Every row has a hidden score. In each pair, how much higher is the second row's than the first's? 20 means about the same, 40 much higher and 0 much lower. The score is a weighted sum of the row's numbers plus the product of two more (or one squared), each taken from its middle value.
[-21  -5   8  14  -6  27  -8  -6 -23  28 -28 -16 -15 -38   8  -1  38]
[ 21  13  15   9   1 -18 -43 -17  21 -29   1 -32  46 -31  11 -43   8] ~ 21
[ 17 -26 -13  21  14  -6  -3  18 -19   9  -1  26 -11   3 -32   6 -29]
[-15   2  11  13 -19  23  -9  -5 -24  28 -32 -19 -10 -40   4  -3  39] ~ 31
[  5   0 -11 -45 -28 -20  33  18 -12 -21 -29  20 -36  31 -33  39  15]
[  5   9  -7 -42 -35 -21  25  18   3 -21 -15  29 -34  38 -25  41  22] ~ 23
[-22  -2  -2   9  11   1   4  -8 -14  19  21  -5  -1  13  -5   9 -33]
[-18   5  15  17 -16  30 -15  -3 -24  29 -47 -10 -11 -39  12  -4  33] ~ 8
[ 10 -20 -10  25   9  -4   3  17 -24   0  -6  15 -12   0 -24   1 -28]
[ 32  15   7   2   6 -14 -45  -9  31 -40  15 -35  42 -22   9 -38   0] ~ 36
[ -1  -1   8  11  -7  21  -5   1 -25  35 -35 -12 -11 -33  10  -9  33]
[  2   4 -16 -49 -41 -26  29  21  -9 -19 -29  22 -33  31 -34  31  23] ~ 7
[ 23 -15 -10  23  14 -12  -2  22 -26  17  -2  17 -12   2 -31  12 -25]
[-11 -10   9  17  -8  31 -15  -6 -29  23 -39 -19  -7 -45  11  -3  42] ~ 16
[-14   1  18  10 -10  28  -9   3 -36  25 -40 -23 -10 -35   7   4  32]
[ 26  13   7  -5   4 -17 -41 -11  35 -41   6 -39  42 -26  15 -43   0] ~ 26
[ 18 -25 -14  23   9   2  -4  20 -21   0   0  15 -16   7 -26  11 -23]
[ -8   3  11  11  -4  23  -7 -12 -21  14 -38 -21  -9 -40  12   2  36] ~ 21
[ -4   8   8  -7   9   5  26 -11  37  -8  25   9  16  13  35 -22  -5]
[ -6  14  12  -5  19   8  22 -16  30  -5  27   8  19  16  35 -15  -1] ~ 19
[ -5  -3  13   8   1  33 -14 -11 -18  35 -35 -14 -14 -41  13   9  36]
[ -6   7  14  14  -5  28 -14  -8 -15  22 -40 -12 -12 -34  12   3  28] ~ 18
[ -1  10 -12 -53 -34 -27  30  19  -3 -18 -27  32 -35  33 -37  37  18]
[  0   8 -20 -52 -39 -17  22  22  -3  -9 -16  23 -34  31 -35  37  25] ~ 24
[  2  -5 -19 -53 -34 -22  25  22   3 -27 -22  31 -36  35 -33  37  16]
[ 17   8   7   6  -2 -18 -40 -14  29 -40  10 -27  40 -24  13 -38   1] ~ 20
[ 19 -14  -3  22  19  -8   5  16 -24  -4  -7  14  -7   1 -28  12 -22]
[ -6   4  14  16  -2  26 -12 -10 -29  13 -34 -11 -15 -36   9  -6  45] ~ 18
[  3  14   4   1  13   1  24 -11  32 -11  20  14  16  24  36 -18   2]
[ 21 -20 -12  23  14  -5   2  16 -20   7   5  27 -13   4 -19  14 -18] ~ 15
[ -6   7  17  13  -6  35 -11  -7 -26  25 -44 -21 -13 -40  19   4  31]
[ 20 -12 -16  30   7  -6   2  17 -27  12   9  12 -12   9 -29   9 -22] ~ 5
[-17  -7   4   8  10   4   7   3 -12  33  20 -10   0  13  -2   5 -32]
[ -2  26  10 -17  12   8  20 -19  42 -10  17  11  19  22  33 -21   6] ~ 21
[-26  -5 -11  13   8  11   6  -8  -7  30  33  -2  -4  12   4  13 -33]
[-26  -2 -11   9  19  10   2   7 -17  22  33 -13  -1  12  -7   4 -30] ~ 11
[ 23 -27 -13  26  11  11  -2  25 -21  -2   6  21  -8   8 -28  10 -33]
[-25  -3  -6   9  12  -3   1   7 -11  39  15  -6  -4  17  -9   2 -31] ~ 22
[-22 -13  -7  17  11  10   7   2 -20  28  31  -7   4  19  -3   0 -19]
[-12  -9  13  14 -10  32 -16  -7 -13  18 -43 -28 -12 -40  13   0  33] ~ 31
[-20  -6  -8  10  13   5   5   0 -12  32  21  -4   0  18  -1   3 -30]
[ -9  20  -2 -11  14   1  23  -7  37  -5  30  17  16  20  40 -33  -7] ~ 22
[ 18 -17  -8  21  11  -3   2   5 -32   5   0  14 -12  -4 -31   6 -20]
[-19  12   9  -7  22   0  27 -11  24  -8  27   9  20  19  33  -6  -1] ~ 30
[ 24   5  11   6   5 -13 -50 -10  23 -22   7 -31  42 -25  15 -36   5]
[  3  19  12  -8  12   3  20 -19  38  -8  33   9  14   8  42 -23   4] ~ 28
[ -1  24  10 -13  10   1  19 -18  40  -2  23  12  15   5  43 -24   2]
[ 24 -24 -11  31  19 -10   0  10 -21   5  -6  20 -12   4 -23  11 -29] ~ 12
[  4   9 -12 -58 -37 -26  34  16   0 -17 -21  32 -35  26 -33  35  12]
[-27 -15 -12  12  15   1   1  -6 -18  32  18  -2  -3  23 -12   1 -26] ~ 13
[ 32   5  11   3   2 -15 -38 -11  20 -35  16 -30  40 -21  11 -32   3]
[ 23   5  12  -3  -7 -16 -46 -16  28 -34  14 -32  39 -34   9 -27  -1] ~ 24
[-22  -2  -6   3  16   2   4   3 -15  29  26  -4   4  26  -7   6 -32]
[  0   3 -23 -54 -43 -23  34  16   8 -17 -25  29 -34  33 -35  39  24] ~ 12
[-14  25   0  -9   7  -1  27 -10  35  -4  25  13  13  19  39 -11   3]
[ -3  11   1 -14   8   6  32 -17  33  -9  33  11  19  19  41 -20   6] ~ 19
[ -6   6  14  10 -12  22 -12 -12 -33  20 -36 -19 -14 -40   9  -3  34]
[-25 -14  -5  10  13  -4   5  -4 -11  40  27   1  -3  17  -1   4 -22] ~ 19
[ 25 -20 -23  25  17  -4   7  20 -28   3   3  17 -10   8 -28  12 -23]
[ 13 -23 -15  23  11  -5  -3  17 -31   6   3  14  -9  10 -33  17 -25] ~ 24
[ 17   3  15   9   5 -18 -42 -11  28 -34  -3 -39  42 -21  16 -32   1]
[ 22  12  16  11  -1  -7 -40 -15  27 -43  17 -36  40 -13  12 -42   8] ~ 15
[ 19  20  14   3   4 -15 -43 -18  27 -36  19 -39  38 -19  16 -40   4]
[-20  -6  11  14  -9  35 -14  -7 -26  20 -38 -12 -10 -39  18   5  50] ~ 7
[  2  10  -7 -57 -46 -29  23  16   0 -17 -26  24 -39  35 -34  33  21]
[-10  11   9  -8  10   8  28 -16  31  -9  24  10  18   9  36 -11   2] ~ 9
[-33  -7  -4  15   2   2  -1  -2 -18  31  22  -1  -2  14  -1   2 -25]
[-27 -11  -1  12  11   0   2  -1  -6  40  26  -7   6  12  -1  10 -28] ~ 28
[ 24 -22  -8  33  14   2   1  18 -26   4  -5  15  -7   5 -29   9 -22]
[ -5  12 -16 -52 -36 -18  23  16  -4 -15 -29  21 -37  27 -34  40  14] ~ 27
[ -2   4 -15 -46 -44 -17  25  18  -2 -26 -27  27 -34  44 -26  36  25]
[-20  -7   9   5  -3  29 -18   1 -20  28 -37 -19 -17 -40   7   6  37] ~ 26
[  7  -2  -8 -56 -42 -23  28  16  -2 -16 -25  25 -34  29 -27  32  20]
[ 22 -21  -9  31  16  -4   3  10 -30  10  -6  18 -10   9 -24  10 -21] ~ 12
[ -4  19  14  -6  14   9  22 -12  41 -10  23   6  14  15  37 -20  -5]
[-33 -13  -1  11  19   0   8  -5  -3  37  26  -2  -2  22  -3   4 -32] ~ 10
[ -4  24  12  -6   8   8  23 -14  37  -3  26  12  12   8  39 -17   7]
[  5   5 -12 -52 -43 -22  26  15 -12 -19 -28  29 -38  28 -26  39  23] ~ 4
[  0  11 -17 -57 -37 -25  23  18  -1 -14 -32  30 -37  34 -31  42  23]
[ 30  14   5   4   7 -18 -46 -11  25 -36  14 -31  45 -25  11 -32  -4] ~ 27
[ 23   6  12   7  -4 -17 -44 -12  25 -27   7 -35  41 -27   8 -37   3]
[-16  22   6 -10  13   6  27 -14  38 -10  18  11  15   7  35 -20   1] ~ 17
[ 22 -17  -6  29  13  -7  -1  18 -27   0  -9  21  -9   4 -28  17 -25]
[ 19  11  10   1  -4 -24 -46 -19  27 -39   3 -35  41 -15   6 -40  -2] ~ 21
[ 15  14  12   8   4 -15 -39 -11  23 -42  14 -29  45 -31   6 -36   1]
[ 27  16  14  14  -4 -12 -44 -16  26 -32   8 -35  42 -20  10 -36   6] ~ 26
[ -9   3  14  15  -6  33 -11  -9  -9  31 -40 -11 -11 -30  15   3  28]
[ 14 -22 -11  27  20  -3   1  26 -26   9   5  12 -11   6 -26  19 -28] ~ 14
[ -9  10  13 -12   8   8  21 -12  35 -10  21  12  20  18  45 -17  -8]
[-28 -11 -13  18  13   0   3   3 -13  41  25  -8  -2  10  -9   8 -26] ~ 9
[ 22 -28 -16  26  15 -10   2  14 -27   2  -7  21  -9   5 -27   3 -32]
[ 20   6   8   1  -5 -22 -44 -16  20 -27  13 -33  42 -18   2 -33   2] ~ 25
[ -2  21   2  -7   8  10  27 -16  32 -17  28   9  18  14  31 -16  -2]
[-23 -10 -10   9  11   1   7  -4  -6  39  28   0   0  19  -5   8 -26] ~ 19
[-21  29   7  -4  12   3  28 -24  34  -9  22   6  16  15  39 -16  -5]
[-11  -4  11   5  -2  23  -7   0 -23  23 -41 -15 -14 -43  14   0  26] ~ 20
[-10  -7  16   6  -4  32 -10   4 -24  23 -38 -20  -7 -34   7  -4  34]
[ 10   2 -13 -49 -28 -24  28  18  -4 -15 -15  16 -37  35 -33  43  22] ~ 20
[-15  -3  13  11  -8  31 -14  -8 -20  36 -27 -28  -7 -39  17   1  39]
[-11  -5  12  14  -3  26 -11  -2 -30  28 -38 -19 -12 -35  14  -2  36] ~ 14
[-11  -1  12   4   4  30 -12  -7 -15  17 -36 -18 -14 -44  11   8  40]
[ 20  12  11   8  -3 -15 -42 -19  29 -44   1 -28  41 -19  10 -34   4] ~ 20
[-22 -10 -13   9   9   8   4  -3 -18  29  14  -3  -2  20  -2   2 -32]
[ 23   9  14   8  -7  -6 -44 -14  25 -31  13 -26  45 -22  13 -30   2] ~ 18
[-25  -7  -1   5  22  -4   6   6  -8  34  28   7  -4  12  -2   4 -28]
[ -9  21   8 -11  16   6  25 -20  33 -12  33   9  15  14  38 -15   3] ~ 19
[ 17 -23  -6  27  16  -2   1  16 -21  -1  -1  17 -13   5 -34  15 -23]
[-10   3   8  11  -6  29  -8   0 -20  25 -40 -22 -14 -31  14   2  36] ~ 24
[ 31  16  14   9  -9 -16 -44 -10  16 -31   5 -24  43 -22   6 -38   2]
[ -5  22  10  -4  12  15  27 -13  33 -17  27   8  18  19  42 -10  -4] ~ 27
[ 26 -23 -17  21  16  -5  -4  13 -22   4  -2  20 -13   1 -26   4 -26]
[ 24 -19 -16  20   7  -8   0  20 -22   1  -9  20  -8  16 -32  15 -28] ~ 28
[-21 -17  -7  20  12   1   6   3  -9  31  40  -3  -6  14  -2   6 -29]
[-16  -5 -12  14  14  11   2  -7   0  32  23   0  -3  16  -6   7 -37] ~ 30
[ 14  11  12   2   6 -19 -45 -20  22 -34  19 -36  45 -24  10 -34   1]
[ 17 -31  -4  22  15  -8   2  17 -30  11   7   6 -15   1 -25   4 -26] ~ 15
[ 24 -22 -15  28  13  -4   3  22 -16  -2   4  13 -11   6 -28  17 -28]
[ -3   4 -13 -46 -45 -21  22  21 -13 -18 -22  27 -33  34 -27  38  20] ~ 13
[ 18 -21 -16  30  14   2   6  22 -17   3  -6  29  -9   1 -28   7 -18]
[-23  -8  -5   0   5   5   1   3 -10  34  32 -12   1  17  -5   4 -26] ~ 37
[-24 -10  -3   0  17   0   8   6 -20  40  21 -12   1  10  -5   4 -30]
[ 20  10  12   5   6 -16 -45 -15  21 -32  16 -32  39 -25   8 -46   5] ~ 23
[-23 -15  -1   2  15   5   9  -1  -5  33  19  -1  -1  19  -4  11 -30]
[ 23 -25 -21  29  19   1  -7  12 -20   3  -3  19  -6   9 -22   9 -31] ~ 29
[ 21  13   4   4   9 -18 -50 -16  26 -36  14 -40  42 -27  15 -32  -4]
[-15  -4   8  11  -4  27 -13  -8 -28  24 -33 -18 -15 -45  15   5  39] ~ 4
[ 22   8  14   6  -5  -9 -34 -11  18 -33  19 -32  38 -32  13 -35   8]
[-19   1   6   8  -6  35 -16 -12 -25  19 -34 -13 -14 -44  12   4  36] ~ 15
[-10  -3  19   7  -5  30 -12  -6 -26  13 -41 -17 -15 -33  18  -3  33]
[ 13   1  -9 -55 -48 -24  31   7  -6 -21 -14  23 -35  36 -33  47  25] ~ 18
[ 17 -16  -6  24   6  -2  -4  18 -22   8   1  19 -11   5 -26  12 -38]
[ 20  16   9  -3   2 -13 -40 -15  23 -36  14 -33  44 -23   3 -38   4] ~ 21
[-15   5   2   9  -8  22 -13  -1 -23  30 -39 -16 -15 -39  12   0  41]
[ 29   4   6   4   4 -13 -43 -16  22 -42  13 -33  47 -16  14 -41   0] ~ 28
[ -7  13   8  -5  16   7  24 -10  33  -4  22  10  14  14  36 -11   2]
[ 24   9  10   6  10 -12 -42 -12  18 -33   4 -33  43 -23  16 -41  13] ~ 16
[ 17 -19 -10  29  22  -2   3  10 -20  10  -4  18 -11   5 -34  17 -22]
[ 18   8  11   9  -2 -17 -50  -9  28 -38  17 -29  45 -21   9 -38  -1] ~ 22
[-15  -4   8   8  -5  33  -9   0 -18  20 -28 -14 -15 -40  15  -5  35]
[-16  -7   8   7  -3  32  -9  -2 -28  27 -35 -14 -14 -42  11  -2  36] ~ 15
[-11   8  11   5   9   8  23  -8  45  -8  31   5  17   7  37 -13  -1]
[-13  -6  14   9  -7  30 -11  -2 -23  13 -28 -19 -15 -36  13  -4  38] ~ 16
[ -1  14 -11 -56 -36 -18  32  20   0 -24 -18  23 -37  20 -25  40  21]
[ 28   6  10   6  13 -18 -41 -11  34 -46   8 -36  41 -23  10 -42   2] ~ 21
[ 27 -19 -15  26   4  -5   3  11 -33  10   1  13  -7   4 -29  19 -31]
[ 25 -22 -19  25  11   1  -5  12 -27  15  -7  14 -11  -2 -26  16 -24] ~ 21
[ 23  13  18   5   1 -20 -47 -18  34 -35  15 -34  38 -25   6 -41   4]
[-20  -7  -2   9  15   5   4   5 -13  29  25  -4  -4  22  -7   5 -33] ~ 10
[ 21 -10 -13  22   8   0   1  11 -25   6   0  15 -17  -4 -30   8 -30]
[-31  -6  -5   3  13   7   2   2  -5  38  24  -9  -1  10  -3   5 -30] ~ 28
[ 20   8  16   7   0 -24 -43 -13  25 -33   5 -29  45 -20  14 -37   5]
[ 18   5   1   0   3 -15 -40  -7  17 -39   9 -40  46 -16  10 -37  -8] ~ 28
[ -8  20   6  -2   6   1  28  -8  36 -12  20  20  18  11  44 -16   0]
[ 12 -19  -8  29  12  -2   3  25 -26   5  -8  22 -14   8 -25   9 -27] ~ 17
[-23  -4   6  12   2  26 -20  -5 -20  23 -33 -23 -12 -38  12   9  34]
[ 18   6  14   8   2 -20 -45 -13  25 -40   8 -31  40 -26  10 -39  -1] ~ 16
[-22   2  12  12  -6  29  -8  -4 -27  31 -40 -13 -13 -38  10  -1  32]
[-27 -14  -1  15  17  16   1   4 -11  32  18  -7  -2  15  -9  -1 -26] ~ 26
[ -9  14  14  -2  10   9  22 -14  28   4  25  13  18   5  39 -22  12]
[  3   6 -16 -57 -32 -20  32  13  -3 -16 -33  18 -35  27 -24  46  24] ~ 20
[ 20 -16 -16  23  16  -9   3  10 -28  10  -2  13 -17  11 -28  11 -26]
[-14 -10  11  16  -9  28 -17   2 -20  22 -26 -24 -10 -40  11  -2  33] ~ 24
[ -8  13 -13 -56 -41 -17  24  18  -6 -26 -18  23 -35  39 -30  35  22]
[ 27 -24  -8  19  12  -7   0  16 -24   2  -5  14 -15  17 -23   7 -21] ~ 20
[-16   2   9  10  -3  26  -6  -3 -18  28 -35 -19 -14 -36   7   2  37]
[-23  -6  -7  12  18  14   9   4 -14  41  30  -3  -2  14 -10  10 -22] ~ 20
[ -7   1  11  11  -5  33 -12  -1 -19  26 -36 -13 -10 -35  10   4  36]
[-30  -4  -9   4  10   7   2  -2 -10  26  28  -5   2   9   3   6 -35] ~ 25
[  7   8  -6 -50 -32 -24  31  21   4 -19 -21  27 -40  37 -25  28  21]
[-19   0   9   3  -4  27  -9  -2 -17  25 -30 -13 -19 -36  12   4  37] ~ 7
[  2   8 -12 -54 -41 -19  27  20  -2 -17 -29  28 -35  33 -27  46  17]
[ -9  15   7  -5   9   8  34 -13  36 -11  33   7   7  13  32 -23   0] ~ 30
[ 25 -12 -11  29  11 -10   1  14 -23   3   0  22  -9   3 -26  16 -27]
[ 21  12   8   7  -5 -16 -44 -21  29 -35   8 -28  43 -17  10 -38  -2] ~ 24
[-30  -6  -6   8  16   1   9  -4 -15  40  24  -1  -5  18  -8  -3 -28]
[ -6   2   8   8   1  24 -19 -12 -20  20 -40 -21 -11 -32   7 -10  30] ~ 22
[ 14 -16 -13  23  15   1   0  13 -25   4  -6  16 -15  13 -28  16 -29]
[-29  -9  -2  11  13   9   4   1  -8  34  26  -6  -2   6 -17   6 -33] ~ 15
[ -3  10 -15 -50 -43 -19  31  17   1 -19 -19  30 -37  35 -25  41  19]
[-33  -7 -11  12  16   6  -6 -11   4  36  21  -2   2   7  -5   7 -36] ~ 32
[-11   5   9  16 -16  22 -14  -8 -27  24 -35 -17 -14 -36   8   1  35]
[ 19 -13 -12  31  10  -8  -6  22 -27   8  -1  21 -14   1 -27  15 -32] ~ 20
[-11  -7  10  13 -11  32  -5   0 -26  27 -46 -26 -10 -36  15   0  31]
[ 23   6  10   8   5 -14 -39 -13  27 -37  13 -34  38 -21  12 -34   2] ~ 24
[ -7  12  -8 -48 -46 -18  30  15   2 -21 -27  28 -37  41 -33  38  23]
[-31 -11 -14  10   4   0   2   0 -13  31  25   1  -1  10  -3   1 -35] ~ 14
[  1   9 -12 -53 -36 -24  26  21   3 -21 -23  23 -34  31 -27  51  21]
[ -2  12   9  -4  24   8  26  -6  40  -9  36  14  20  18  41 -10   2] ~ 19
[ -4  18   7 -15  19   2  29 -24  40  -6  32   6  16  21  42 -19  -5]
[ -1  11   3 -12   9   1  24  -6  34  -1  27  13  14  14  36  -8  -3] ~ 18
[ 26  15  15   4   7  -8 -50 -12  23 -35  10 -32  42 -21  11 -34   2]
[ 21 -22  -3  22   5   4  -1  11 -25  15  -2  13  -9   5 -20  17 -25] ~ 17
[ 19  10  13   2  10 -15 -41  -7  23 -32  14 -34  45 -18  13 -28   2]
[  7  -1 -17 -49 -35 -18  28  19   6 -19 -33  28 -38  34 -25  44  18] ~ 20
[ -4  19   3  -4   8   7  28 -18  41 -12  19  10  12  13  34  -5   0]
[-32  -5 -12  10   9   7  12   5 -16  36  13  -4  -3  15  -4  -5 -33] ~ 8
[ -8  10  10  -8  14   8  27 -16  36  -8  10   7  12  12  43 -17   2]
[ -4  12 -15 -53 -41 -18  30  11  -2 -21 -25  23 -38  38 -34  43  12] ~ 19
[ -1   3  -9 -47 -34 -17  30  22  -4 -17 -33  34 -36  33 -26  40  16]
[-13  21   4  -3  19   3  27 -17  38  -4  27   8  15  11  32 -12   6] ~ 20
[-31  -9 -13  13  18   6   2   0  -8  31  27   2  -3  13  -4   1 -37]
[ -2   5  -5 -46 -37 -18  32  14   3 -16 -22  24 -36  36 -27  39  25] ~ 25
[-13   6  16   3 -11  30 -13   0 -27  26 -33 -17  -9 -43  13   1  41]
[ 21 -25 -10  23   9   5  -4  12 -18  11   6  15 -16  20 -31   5 -27] ~ 16
[-29 -11 -14   4   6   5  10   0  -4  19  26  -4  -2  17  -5   8 -30]
[  5   3 -12 -49 -41 -20  25  19  -6 -23 -18  21 -35  30 -28  32  18] ~ 18
[  7  11 -15 -46 -38 -21  26  19  -8 -26 -31  36 -36  31 -27  41  29]
[-14   1   2   9 -20  26  -7  -8 -30  22 -41 -12  -8 -42  16  -5  34] ~ 14
[ 20   7   8   6  -3 -19 -37 -12  23 -47   5 -33  42 -27  13 -30  -4]
[ -2   7 -21 -48 -38 -24  28  13   8 -16 -28  28 -40  34 -27  36  16] ~ 10
[-11  15   5  -3  14   2  26 -15  41  -4  31  13  16  16  43 -27   0]
[-20  -5  15  13 -16  34 -13  -2 -28  26 -30 -14 -14 -28  13   0  33] ~ 16
[ -9  23  14   1   7   9  29 -12  33 -11  32  10  17  24  33 -25 -10]
[  9   9 -18 -53 -39 -28  36  18  -6 -14 -28  30 -33  24 -23  34  15] ~ 6
[-30  -7 -18   6   8   7   0  -3  -6  27  30   2   0  24  -5   6 -27]
[ -2  10 -11 -55 -42 -21  28  17   3 -15 -20  24 -29  33 -28  32  17] ~ 22
